grid =
123, 166, 143, 148, 206, 135, 129
89, 178, 113, 146, 160, 142, 104
117, 134, 136, 135, 166, 130, 131
119, 122, 121, 116, 183, 142, 155
151, 92, 122, 82, 151, 154, 166
112, 140, 98, 120, 152, 147, 124
90, 129, 123, 140, 200, 132, 133
97, 143, 76, 123, 194, 151, 144
87, 167, 163, 62, 62, 213, 34
81, 114, 84, 187, 158, 65, 190
130, 65, 130, 138, 98, 103, 91
92, 120, 36, 202, 151, 64, 148
Find the second largest entry.
206
The entry just left of the largest entry is 62
The entry directly below 113: 136
Find the entry directly below the largest entry.
65
Find the top-right entry.
129
The top-left entry is 123
The entry just left of 194 is 123
The third entry, reading row by row: 143
The entry directly below the smallest entry: 190
The entry just right of 103 is 91
Find the third largest entry.
202
The last entry, reading row by row is 148
The second entry, reading row by row: 166
Find the entry directly below 200.
194
The entry directly below 154 -> 147
Find the second entry on the diagonal from the top-right corner.
142
Find the entry just left of 163.
167
The entry directly below 82 -> 120
The entry directly above 64: 103
Find the bottom entry of the column that holds the largest entry.
64
The smallest entry in the first column is 81
Find the entry just right of the largest entry.
34
Find the fourth entry in reading order.
148
Find the first entry in the row that holds the largest entry.
87
The entry just right of 147 is 124
Find the entry directly above the largest entry.
151
The entry directly above the smallest entry is 144
The entry just right of 84: 187
The entry in the bottom-left corner: 92
Find the entry directly above 136.
113

124, 119, 113, 104, 111, 167, 147, 124, 141, 134, 163, 169, 92, 151, 131, 136
133, 196, 150, 125, 167, 137, 203, 68, 95, 141, 93, 136, 149, 99, 82, 63
93, 106, 103, 105, 99, 140, 130, 116, 107, 190, 148, 110, 158, 142, 132, 89
85, 144, 101, 88, 144, 124, 90, 105, 144, 112, 137, 132, 193, 143, 163, 125
151, 127, 185, 119, 159, 170, 200, 130, 93, 187, 132, 110, 99, 113, 110, 113
108, 85, 111, 118, 90, 132, 116, 138, 108, 184, 149, 98, 143, 140, 133, 106
171, 87, 178, 141, 140, 92, 131, 123, 112, 83, 118, 84, 126, 112, 112, 128
162, 83, 184, 139, 148, 98, 140, 113, 98, 100, 113, 77, 132, 107, 105, 115
138, 172, 101, 183, 103, 76, 102, 147, 137, 103, 85, 132, 135, 119, 113, 125
137, 92, 114, 139, 99, 99, 74, 174, 156, 93, 142, 121, 113, 148, 159, 175
109, 83, 168, 98, 207, 146, 108, 125, 133, 106, 123, 108, 113, 106, 157, 181
139, 175, 88, 178, 85, 69, 104, 142, 140, 101, 93, 134, 143, 127, 113, 113
101, 209, 98, 144, 127, 161, 156, 126, 129, 195, 110, 162, 146, 125, 122, 101
Counting starts at 1.
The entry just left of the smallest entry is 82
The entry at row 1, column 2 is 119
What is the top entry of the column that holds the smallest entry? 136
What is the entry just right of the largest entry? 98
What is the entry directly above 174? 147
The entry in the bottom-left corner: 101
What is the entry in the bottom-right corner? 101
What is the entry at row 2, column 1? 133
What is the entry in row 3 and column 1? 93
What is the minimum? 63
The entry just left of 185 -> 127
What is the entry directly below the smallest entry? 89
The top-left entry is 124
What is the entry at row 1, column 3? 113
The bottom entry of the column that holds the largest entry is 209
The entry directly above the largest entry: 175
What is the entry just left of 87? 171
The entry directly above 200: 90
What is the entry in row 3 and column 2? 106

M =
[[130 149 136 223 155 107 112 119 132]
 [169 143 132 144 100  88 153 133 158]
 [132 148 127 100 148 135 135 125 145]]
Counting starts at 1.
The entry in row 2 and column 1 is 169
The entry at row 1, column 2 -> 149
The top-right entry: 132
Give the entry in row 1 and column 3.
Answer: 136
The entry just right of the centre entry is 88
The entry just right of 143 is 132
The entry in row 1 and column 1: 130
The entry just right of 169 -> 143
Give the entry directly below 133.
Answer: 125
Give the bottom-right entry.
Answer: 145

arr =
[[121 194 120 149 122 158 154 114 134 150]
 [119 114 182 127 113 126 157 151 114 118]
 [112 165 134 174 111 137 152 108 150 166]
 [144  97 126 126 159 145 115 161  91 153]
 [147 144 112 147 149 171 129 135 116 126]
 [ 93 147 143 131 134 137 201 129 154 124]
 [119 108 129 114 161 143 157 182 112 172]
 [ 89 135  84 152 130 115 158 113 202 132]
 [155 131 122 153 119 121 109 136 126 218]]
Counting starts at 1.
What is the entry just left of 165?
Answer: 112
The entry at row 2, column 1: 119
The entry just right of 97 -> 126
What is the entry in row 1 and column 3?
Answer: 120
What is the entry just right of 155?
Answer: 131
What is the entry at row 1, column 2?
Answer: 194
The entry just left of the smallest entry -> 135
The entry in row 2 and column 2 -> 114
The top-right entry: 150
What is the top-left entry?
Answer: 121
The entry in the bottom-right corner is 218
What is the entry in row 3 and column 3?
Answer: 134
The entry just left of 145 -> 159
What is the entry just left of 124?
Answer: 154
What is the entry directly below 201?
Answer: 157
What is the smallest entry?
Answer: 84
The bottom entry of the column that holds the smallest entry -> 122
What is the entry in row 2 and column 3?
Answer: 182
What is the entry at row 3, column 2?
Answer: 165
The bottom-left entry: 155
What is the entry directly below 159?
Answer: 149
The entry directly above the smallest entry: 129

W =
143,191,116,147,190,84,65,82,80
130,102,113,137,104,150,179,138,129
213,174,176,162,161,78,121,100,81
165,183,139,175,163,52,117,64,38
167,199,142,192,146,143,68,103,106
Counting starts at 1.
The bottom-left entry? 167
The entry directly below 102: 174
The entry directly below 179? 121
The entry directly above 138? 82
The entry at row 1, column 1 -> 143
The entry in row 1 and column 3? 116
The minimum? 38
The entry at row 1, column 2: 191
The bottom-right entry? 106
The entry directly above 146? 163
The entry directly above 68? 117
The entry directly below 78? 52
The entry directly above 176: 113

Read these off the row that follows.
1) Which number is the second entry from the right?
2) Which number is the 1st entry from the left?
3) Which number is the entry just right of 112?
69, 34, 182, 112, 152, 166, 186, 120
1) 186
2) 69
3) 152

34,200,177,136,148,190
96,205,195,146,58,195
45,161,199,165,174,166
68,209,184,139,51,211
Find the last entry, reading row by row.
211
The first entry, reading row by row -> 34
The entry just left of 148 is 136
Find the smallest entry in the last column.
166
The 2nd entry on the diagonal from the top-right corner: 58
Find the top-right entry.
190

X =
array([[166,  81, 102, 121,  54],
       [ 91, 183, 154, 179, 196],
       [101, 216, 134, 170, 229],
       [119,  78, 156, 163,  63],
       [104, 124, 157, 167, 124],
       [110, 218, 123, 164, 229],
       [154,  95, 110, 136,  72],
       [111, 218, 124, 155, 229],
       [165,  92,  97, 114,  71],
       [146, 118, 113, 131, 104],
       [114, 219, 117, 156, 230],
       [123, 156, 128, 148, 155],
       [119, 207, 112, 141, 218],
       [125,  98, 144, 155,  86],
       [149, 117, 109, 124, 105],
       [121, 198, 113, 143, 207]])
Counting starts at 1.
Report the top-right entry.
Answer: 54
Report the bottom-right entry.
Answer: 207
The entry in the bottom-left corner: 121
The entry in row 3 and column 3 is 134
The entry in row 1 and column 1 -> 166
The entry in row 2 and column 3 -> 154
The entry in row 1 and column 2: 81
The entry in row 3 and column 1 is 101
Report the entry in row 3 and column 2.
Answer: 216
Report the entry at row 2, column 1.
Answer: 91
The entry in row 2 and column 2: 183
Report the entry directly above 86.
Answer: 218
Report the entry just left of the smallest entry.
Answer: 121
The entry just left of 97 -> 92
Report the entry directly above 219.
Answer: 118
Report the entry directly below the largest entry.
Answer: 155
The entry directly above 164: 167
The entry in row 1 and column 3: 102
Report the entry directly above the largest entry.
Answer: 104
The entry just left of the largest entry -> 156
The entry just left of 63 is 163
